[[109 118 148 145]
 [128 123 127 132]
 [155 133 141 140]
 [142 117 124 129]
 [132 128 153 149]
 [128 119 146 144]
 [149 120 129 133]
 [132 125 158 152]
 [148 139 121 128]]
->
[[145 132 140 129 149 144 133 152 128]
 [148 127 141 124 153 146 129 158 121]
 [118 123 133 117 128 119 120 125 139]
 [109 128 155 142 132 128 149 132 148]]

[[123 149 115 134 143 124 142 140 136 150]
 [125 136 121 128 130 127 134 126 130 136]
 [121 152 115 126 126 130 149 116 130 158]
 [128 129 128 129 129 128 129 130 128 131]
 [127 131 125 128 128 128 131 127 129 132]
 [125 147 124 136 143 124 143 145 132 154]]
->
[[150 136 158 131 132 154]
 [136 130 130 128 129 132]
 [140 126 116 130 127 145]
 [142 134 149 129 131 143]
 [124 127 130 128 128 124]
 [143 130 126 129 128 143]
 [134 128 126 129 128 136]
 [115 121 115 128 125 124]
 [149 136 152 129 131 147]
 [123 125 121 128 127 125]]

[[128 129 149 132 110]
 [124 155 130 119 110]]
->
[[110 110]
 [132 119]
 [149 130]
 [129 155]
 [128 124]]

[[146 124 143 142 114 130]
 [148 112 108 115 120 130]
 [147 111 105 112 122 132]
 [121 147 121 124 130  99]
 [113 135 113 144 138 143]
 [115 135 113 146 137 142]]
->
[[130 130 132  99 143 142]
 [114 120 122 130 138 137]
 [142 115 112 124 144 146]
 [143 108 105 121 113 113]
 [124 112 111 147 135 135]
 [146 148 147 121 113 115]]

[[144 134 138 135 116 135 114 125 127]
 [142 130 140 137 119 137 130 111 110]
 [122 137 135 140 146 137 110 121 123]
 [127 108 109 107 137 110 134 137 135]
 [116 147 142 142 123 143 117 137 141]
 [135 134 123 125 119 122 119 146 149]
 [143 124 124 123 137 121 109 130 133]]
->
[[127 110 123 135 141 149 133]
 [125 111 121 137 137 146 130]
 [114 130 110 134 117 119 109]
 [135 137 137 110 143 122 121]
 [116 119 146 137 123 119 137]
 [135 137 140 107 142 125 123]
 [138 140 135 109 142 123 124]
 [134 130 137 108 147 134 124]
 [144 142 122 127 116 135 143]]

[[117 138 126 116 102 103 136 124 117 125 124 110 126 123]
 [131 129 129 126 125 127 127 128 126 126 125 127 127 129]
 [130 127 126 129 130 126 128 130 126 127 127 126 127 129]
 [130 127 130 128 127 128 128 128 129 128 127 130 129 129]
 [128 127 130 127 127 128 129 127 127 128 128 128 127 128]
 [127 132 128 128 124 127 130 126 131 132 128 128 127 129]]
->
[[123 129 129 129 128 129]
 [126 127 127 129 127 127]
 [110 127 126 130 128 128]
 [124 125 127 127 128 128]
 [125 126 127 128 128 132]
 [117 126 126 129 127 131]
 [124 128 130 128 127 126]
 [136 127 128 128 129 130]
 [103 127 126 128 128 127]
 [102 125 130 127 127 124]
 [116 126 129 128 127 128]
 [126 129 126 130 130 128]
 [138 129 127 127 127 132]
 [117 131 130 130 128 127]]

[[129 136 124 126 133 134 137 131 136 134 130 154 123 126 128]
 [129 135 142 123 119 117 133 123 116 116 124 130 143 129 132]
 [123 118 139 118 118 118 115 120 117 120 128 132 136 124 125]
 [125 129 126 137 130 129 131 133 128 128 123 101 126 126 126]
 [129 118 119 125 135 135 117 136 134 129 128 129 122 127 131]]
->
[[128 132 125 126 131]
 [126 129 124 126 127]
 [123 143 136 126 122]
 [154 130 132 101 129]
 [130 124 128 123 128]
 [134 116 120 128 129]
 [136 116 117 128 134]
 [131 123 120 133 136]
 [137 133 115 131 117]
 [134 117 118 129 135]
 [133 119 118 130 135]
 [126 123 118 137 125]
 [124 142 139 126 119]
 [136 135 118 129 118]
 [129 129 123 125 129]]

[[133 135 128 121 122 130 137 123 133 134 132 121]
 [136 127 124 124 111 122 137 119 146 120 131 130]
 [133 125 134 125 120 123 139 114 108 142 118 133]
 [136 128 135 123 119 124 138 114 111 142 120 131]
 [134 145 139 125 134 137 142 117 121 154 141 124]
 [135 142 139 124 129 134 141 115 121 150 137 126]]
->
[[121 130 133 131 124 126]
 [132 131 118 120 141 137]
 [134 120 142 142 154 150]
 [133 146 108 111 121 121]
 [123 119 114 114 117 115]
 [137 137 139 138 142 141]
 [130 122 123 124 137 134]
 [122 111 120 119 134 129]
 [121 124 125 123 125 124]
 [128 124 134 135 139 139]
 [135 127 125 128 145 142]
 [133 136 133 136 134 135]]
---
[[139 140 117 110 124]
 [157 112 136 114 131]
 [143 112 136 123 138]
 [132 124 135 123 117]
 [154 102 139 124 136]]
->
[124 114 136 124 154]

[[130 132  99]
 [126 129 128]
 [129 131 131]
 [151 147 123]
 [126 131 130]]
->
[ 99 129 129]

[[137 137 102 144]
 [125 131 113 118]]
->
[144 113]

[[131  98]
 [106 122]]
->
[ 98 106]

[[127 136]
 [119 133]
 [104 147]]
->
[136 119]

[[110 149 120 118 114]
 [110 141 106 117 129]
 [111 102 129 148 143]]
->
[114 117 129]

[[123 112 124 151]
 [137 140 132 105]
 [126 112 116 115]
 [121 112 121 151]]
->
[151 132 112 121]

[[128 124 122 119 147]
 [119 123 122 119 147]
 [125 150 122 118 124]
 [124 117 149 127 123]]
->
[147 119 122 117]
---
[[125 118 117 129 122 128 128 124 123]
 [129 136 127 126 111 127 124 129 135]
 [128 111 106 128 124 128 128 134 127]
 [130 144 132 128 139 128 127 119 139]
 [133 123 140 124 139 127 124 132 120]
 [132 105 119 132 144 130 130 129 142]
 [127 113 119 126 130 131 135 127 129]]
->
[[125 118 117 129 122 128 128 124 123]
 [127 113 119 126 130 131 135 127 129]
 [128 111 106 128 124 128 128 134 127]
 [129 136 127 126 111 127 124 129 135]
 [130 144 132 128 139 128 127 119 139]
 [132 105 119 132 144 130 130 129 142]
 [133 123 140 124 139 127 124 132 120]]

[[108 121 116 127 144 107 142 126 121 147 151 150 126 123 142 109]
 [140 136 134 128 106 139 116 136 146 108 100 117 110 138 115 140]
 [113 120 119 127 150 113 142 122 113 149 155 144 139 120 142 113]]
->
[[108 121 116 127 144 107 142 126 121 147 151 150 126 123 142 109]
 [113 120 119 127 150 113 142 122 113 149 155 144 139 120 142 113]
 [140 136 134 128 106 139 116 136 146 108 100 117 110 138 115 140]]

[[117 126]
 [118 119]
 [ 99 127]
 [111 113]
 [142 140]
 [122 132]]
->
[[ 99 127]
 [111 113]
 [117 126]
 [118 119]
 [122 132]
 [142 140]]

[[122 123 140 125 154 149 141 127]
 [125 113 123 121 127 116 129 120]
 [127 122 146 122 157 144 145 127]
 [117 114 113 116 112 111 115 115]]
->
[[117 114 113 116 112 111 115 115]
 [122 123 140 125 154 149 141 127]
 [125 113 123 121 127 116 129 120]
 [127 122 146 122 157 144 145 127]]

[[116 150 134 113 103]
 [126 130 127 129 130]
 [122 135 127 121 115]
 [144 104 122 151 152]]
->
[[116 150 134 113 103]
 [122 135 127 121 115]
 [126 130 127 129 130]
 [144 104 122 151 152]]

[[106 104 106]
 [105 105 100]]
->
[[105 105 100]
 [106 104 106]]

[[138 144 132 131 127 130 141 133 127 130 126 121]
 [131 134 132 131 121 123 124 133 130 140 131 135]
 [123 153 125 136 134 146 117 121 135 112 111 121]
 [136 127 131 133 131 133 126 134 126 128 130 127]
 [120 133 120 126 138 143 114 114 106 150 123 139]]
->
[[120 133 120 126 138 143 114 114 106 150 123 139]
 [123 153 125 136 134 146 117 121 135 112 111 121]
 [131 134 132 131 121 123 124 133 130 140 131 135]
 [136 127 131 133 131 133 126 134 126 128 130 127]
 [138 144 132 131 127 130 141 133 127 130 126 121]]
